In the rows, zero is written as 128.
Each named move below is a turn or a mirror, shown by a few rows before and after it. Which moves, in which order, take the first row of each later pair to the second? The first pair is answered.
j_871:
[152 135 128 162 161 105 157 124 144 119 127 138 133 123 102 129 113 133
 125 149 111 133 130 126 158 103 125 150 144 115 109 166 111 152]  ->  [154 128 126 162 155 103 152 129 143 120 138 134 142 130 108 142 119 134
 124 137  97 136 133 124 152 105 144 159 137 114 106 172 118 150]
[132 127 118 110 129 140 119 109 130 113 112 129 117 126 107 111 113 135
 127 128 156 142 121 125 140 131 122 114 138 129 137 114 113 151]  ->  [130 111 118  98 122 132 115 116 129 123 128 115 136 136 116 145 128 135
 132 105 126 146 124 124 130 137 159 145 122 134 138 120 130 149]
[129  81 127 129 172 161  68 152 127 124 163  98 168 146 123 161  95 119
 112 105 137 129 164 104 153 142 139 138 160  58 167 125 112 122]  ->  [129  91 125 132 178 166  69 147 125 116 148 106 154 134 117 133  87 119
 109 121 163 125 163 104 159 138 110 119 171  63 171 119  96 124]
[167 132 164 129 119 146 122 136 140 114 142 144 145 146 127  93 143 142
 119 119 193 129 114  73  80  75 140 159 162 115 136  70 181 100]  ->  [166 134 166 131 119 144 117 136 142 117 145 145 154 146 127  96 147 141
 118 114 191 129 114  75  76  76 144 160 157 118 135  67 185 100]
j_270:
[101 130 116 147 145 145 134 163 137  97 109 141 114 162 163 117 156 192
 119  85 103 135 128 116 133 116 148  95 154 126 137 108 114  58]  ->  [106 118 104 135 130 139 137 156 145  90  87 126 102 135 149 124 154 196
 112  90 103 136 121 125 146 134 169  98 142 143 144  92  95  76]
[152 152 101 142 187 129 167 133 129 130 139 136 128 123  94  98 124 103
 113 187 172 143 129 127 136 130  94 117 147 100 106 165 124 133]  ->  [154 131 136 102 172 130 142 144 116 144 180  99 154 169  90 142 148 143
 112 141 175 162 116 116 112 137 137 175 126 126 102 125 144 134]
[143 168 144 102 113 106 139 131 129 132 154  81  71 139 134 140 187 164
  91 119 144 150  84 129  94 116 116 184 125 148  72 124 107 113]  ->  [146 183 114 129 123 102 158 124 140 121 116 107  42  94 129 104 168 136
  94 157 145 133  92 141 119 114  87 137 142 137  82 153  84 119]
[154 132 105 118 103 146 164 130 153 131  99 121  65 126  78 144 157 143
 111 146 134 115  84 130 153 159 109 130 123 126 140 114  94 188]  ->  [142 159 138 155 141 161 155 135 135 140 152 163  87 188 119 124 153 132
 129 134 127 110 100 113 126 129  61 132 152  78 129 147 142 140]
j_428:
[128  91  88 103 121 125 143 113 126 125 127 123 165 109 122 168 141 117
 123 122  93 130 142 150 144 154 215 152 103 136 153 142 135 150]  ->  [121 107 157  90 107 126 106 128 112 131 163 113 139 166 152 165 153 166
 125  86 132 136 119 127 105 123 179 174  97 152 135  84 144 131]
[119 124  78 145 115  89 135 136 142 115 134 140 134 118 150 203 130 126
 115 136  55  93 146 140 123 124 148 135 114 119 108 165 129 124]  ->  [130 127 100 120 121 101 130 133 140 120 165 115 152 151 131 218 142 151
 111 115  81 116 128 127 103 128 156 168 118 129 101 144 138 125]
[176 157  96 117 144 139 157 122 140 150 150 118 112 146 115 144 133 120
 105 121 115 154 140 117 118 139 126 161 130 117 106 193 129 154]  ->  [170 171 138 117 127 135 132 132 131 153 156 126  84 167 142 132 137 146
 107 103 129 151 134 103  99 118 100 166 129 127  99 158 128 140]

Between the rows of a pair lie two moves.
[ 95  41 125 113  86 138  90 124 105  52  62 158 135  87 154 111  69 130
 136 121 119  93 146 152 188 122 141 103 113 151 183  41 130 133]  ->  [ 87  67 132 155 118 142  95 130  98  68  96 204 151 120 194  94  66  99
 151 120  91  82 170 141 172  92 112  93 139 100 176  96 170  94]	j_871 j_270
[116 117 116 141  86  99 137 138 139 128  78 124  71  74 148 116 120 130
 121 136 109 108 123 141 142 125 138  91 108 168 137 118 105 139]  ->  [113 125 104 166 139 118 152 137 126 140 122 161 141 114 151 130 121  80
 136 139  72 113 151 137 136 127 143 101 131 109 134 199 158 105]	j_270 j_428
[110 107 129  92  98 103 148 165 133 188 147  79 130 155 151 180 185 136
  87  70  76 161 146 152 102 100 209 163 112 155 138 114 179 116]  ->  [101 138 143 137 133 115 150 169 127 192 170 124 136 183 186 154 174 111
  99  84  67 149 161 147  96  70 157 142 140 108 126 157 206  79]	j_270 j_270
[159 117 148 120 135 132 158 164 117 100 112 126 114 124 112 175 229  99
 126 127 135 149 129 137 109 125 173 140 117 115  52 117 136 162]  ->  [156 138 174 135 155 152 147 160 110  95 127 153 108 148 116 140 215 103
 129 138 169 142 121 127 101 104 118 121 139  99  47 110 141 148]	j_871 j_270
[138 143 101 134 119 140 119 121 164 116 149 112 109 124 113 151 167 123
 112 144 111 134 142 131 151 155 153 145 123 147  92 196 144 151]  ->  [137 159 105 151 135 148 121 115 164 109 149 133  96 127 114 119 154 115
 113 163 131 125 142 126 154 144 109 121 144 136  89 202 140 146]	j_270 j_871
[148 146 180 126 180 144 123 146 153 124 164 161 132 143 122 113 163 141
 154 159 174 163 104 125  79 136 102  99 172 121 133 114 134 115]  ->  [132 143 183 152 148 115 109 163 151 134 145 184 108 133 178 121 155 125
 168 141 117 133 125 129  76 118 112  81 152 114 145 124 141  98]	j_871 j_428
[123 119 149 121 113 155 127 135 129 110 123 125 134 142 118 114 135 137
 137 126 155 135 109 129 132 133 109  95 131 123 152 126 121 134]  ->  [128 113 133 123 121 152 135 130 136 110 124 122 143 132 106 118 133 127
 136 136 149 138 113 134 144 140 123  96 128 118 154 139 117 139]	j_428 j_428
[142 130 116 102 137 140 148 124 146 102 145 102 109 117  92 118 143 162
 105 152 184 162 113 100 139 147 106 140 143 149 127 130 128 146]  ->  [136 151 123 132 149 144 144 126 142 105 149 143 103 122 119  91 127 142
 114 158 176 143 121  95 135 127  64 114 161 121 122 149 139 123]	j_270 j_428
[136 115 140 124 141 176  96 136 119 111 136 139 150 169 157  88 112 133
 123 103 130 104 127 107 110 146  98 100 158 124 110  81 170  72]  ->  [139  79 122  93 122 171  94 139 121 110 126 105 170 156 139 127 123 137
 122  90 109 114 125 114 114 169 158 124 132 149 120  68 166  90]	j_428 j_270
[132 138 152 138 140 126 121 143 125 129 172 135 116 159 147 137 129 140
 116 113 116 130 130 113  99 112 114 147 131 108 106 135 150 103]  ->  [134 140 117 161 151 126 142 130 134 121 141 153 109 115 134 111 108 112
 118 151 113 119 139 129 132 118  99 109 144  93 117 164 135 115]	j_871 j_428
[119 107 113 115 110 110  48 117 136 143 129 119 120 122 115  74 155 159
 171 125 125  57 124  84  63 108  87  92  78 110 160 112 158 133]  ->  [134  92  71  88 138 127  86 100 137 142 142  91 175 115  56 108 166 141
 160 137 129  89 124  92  78 147 147 126  84 105 158 146 168 154]	j_428 j_428
[176 117  83 107 146 114 174 142 161 130 173  93 173 126 141 158 141 178
 115 122 120 155 101 112  94 107 190 178 130 107  88 175 149 103]  ->  [172 120  88 115  86  84 159 144 176 117 102  92  82  57 165 118 121 196
 107 136 132 122  97 122 111  96 152 122 114 149 101 117  88 124]	j_428 j_270
[109 120  86 129 158 144 141 116 132 111 107 123 118 106 128 131 113 139
 104 154 140 158 134 127 121 129 145 127 127 129 137 152 133 110]  ->  [115 128 100 123 160 149 134 118 133 110 109 122 109 113 128 123 114 153
 103 155 162 160 129 127 118 124 125 128 130 129 130 138 127 108]	j_428 j_270
[133 168 168 119 167 146  99 171 108 116 167 118 103 132 123  90 175 131
 109  96 127 119  82 113 136 110 140 163 142 133 115 161 150 143]  ->  [140 157 153 113 143 136  99 165 118 108 126 102  76  89 110  83 172 134
 102 116 135 115  77 127 155 121 147 146 131 154 122 145 118 164]	j_270 j_428
[133  97 150 136 100 147 117 155 124  88 105 144  76 111 133  85 130 163
 146 153 193  93 103 110 145 136  80 118 116 174 145  78 107 156]  ->  [122 107 159 158 153 170 117 161 106 106 182 177 147 187 150 104 137 133
 164 129 164  99 123  95 123 121  80 146 138 111 137 136 176 112]	j_428 j_270
[143 102 116 116 112 120 133 111 133 123 132  81  80 120 123 152 147 133
 100 146 149 152 107 117 133 149 135 143 112 147 124  94  88 162]  ->  [132 112 117 149 131 116 137 127 124 144 177 122 114 163 169 171 155  98
 119 125  94 147 140 111 113 129 139 152 117  97 117 157 144 121]	j_270 j_871
[133 134 118 164 142 154  78 121  99 106 122  91  95 153 126 115  99 151
  77 113 179 118 125 139 173 165 174  90  95 202 144  93  95 126]  ->  [126 129 121 175 126 142  70 132  95 117 116  99  88 156 156 124 102 144
  82 103 150 104 134 139 169 154 181  88  83 203 144  95 100 115]	j_871 j_428
[156 188  82 175 116  96 184 112 172 107 113 101  51 112 143  69  84 141
 119 160 182 129 130 115  96 121  55  99 169  99  76 149  99 128]  ->  [129 172 109 197  84  72 154 132 158 117 110 126  48 127 207  84  80 130
 140 126 128 100 153 117  82  94  60  87 144  97  92 140 118 103]	j_270 j_428
[118 140 156  79  93 106 115 144  90 149 153 117 170 153 160 162 133 137
 135 104  85 128 161 138 119 108 151 138 121 133 135 135 171  99]  ->  [142 126 121  55  88 108 139 129 106 139 122  78 164 112  99 166 133 147
 116 127 120 153 142 145 145 143 173 149 121 159 132 124 134 141]	j_270 j_428
[141 119 135 122  98 134 113 141 108 151 147 169 141 129 143 162 111 115
 148 107  83 133 136 118 118 108 130 151 120 113 128 116 138 123]  ->  [146 118 109 119  93 129 125 131 119 137 102 165 112  80 120 141  95 108
 138 138 100 124 135 127 141 117 122 121 123 127 138 110 103 147]	j_270 j_871
[148 159 112 162 226 189 160 155 112 149 186 192 206 172  92 135  98 101
 142 118 108 168 121 118 109 115 130 134 162  97 154 205 176  57]  ->  [168 132  82 109 183 182 167 130 139 110  87 128 140  70  10 102  77 141
 112 161 188 175  81 140 162 163 135 109 146 182 170 107  75 142]	j_270 j_871
[162  93 113 112 107  81 185 129 159 158 114 143  80  95 131 168 139  84
 109 158 110 115 129 126 124 136 168 154 114 116 112 174 126 174]  ->  [156 129 144 146 144 106 176 125 150 156 141 185  71 128 148 117 120  80
 114 175 139 106 132 111 112 109  87 129 147  75 108 190 142 140]	j_270 j_871
[142 126  92 142 146 121 140 138 127 140 143 120 151 122 127 143 114 118
 112 126 101 120 128 146 105 139 165 151 114 115 130 168 144 114]  ->  [144 127  89 134 123 111 137 134 139 130 106 109 109  86 116 122 105 132
 105 142 124 113 119 150 119 143 151 131 108 140 130 139 110 138]	j_428 j_270
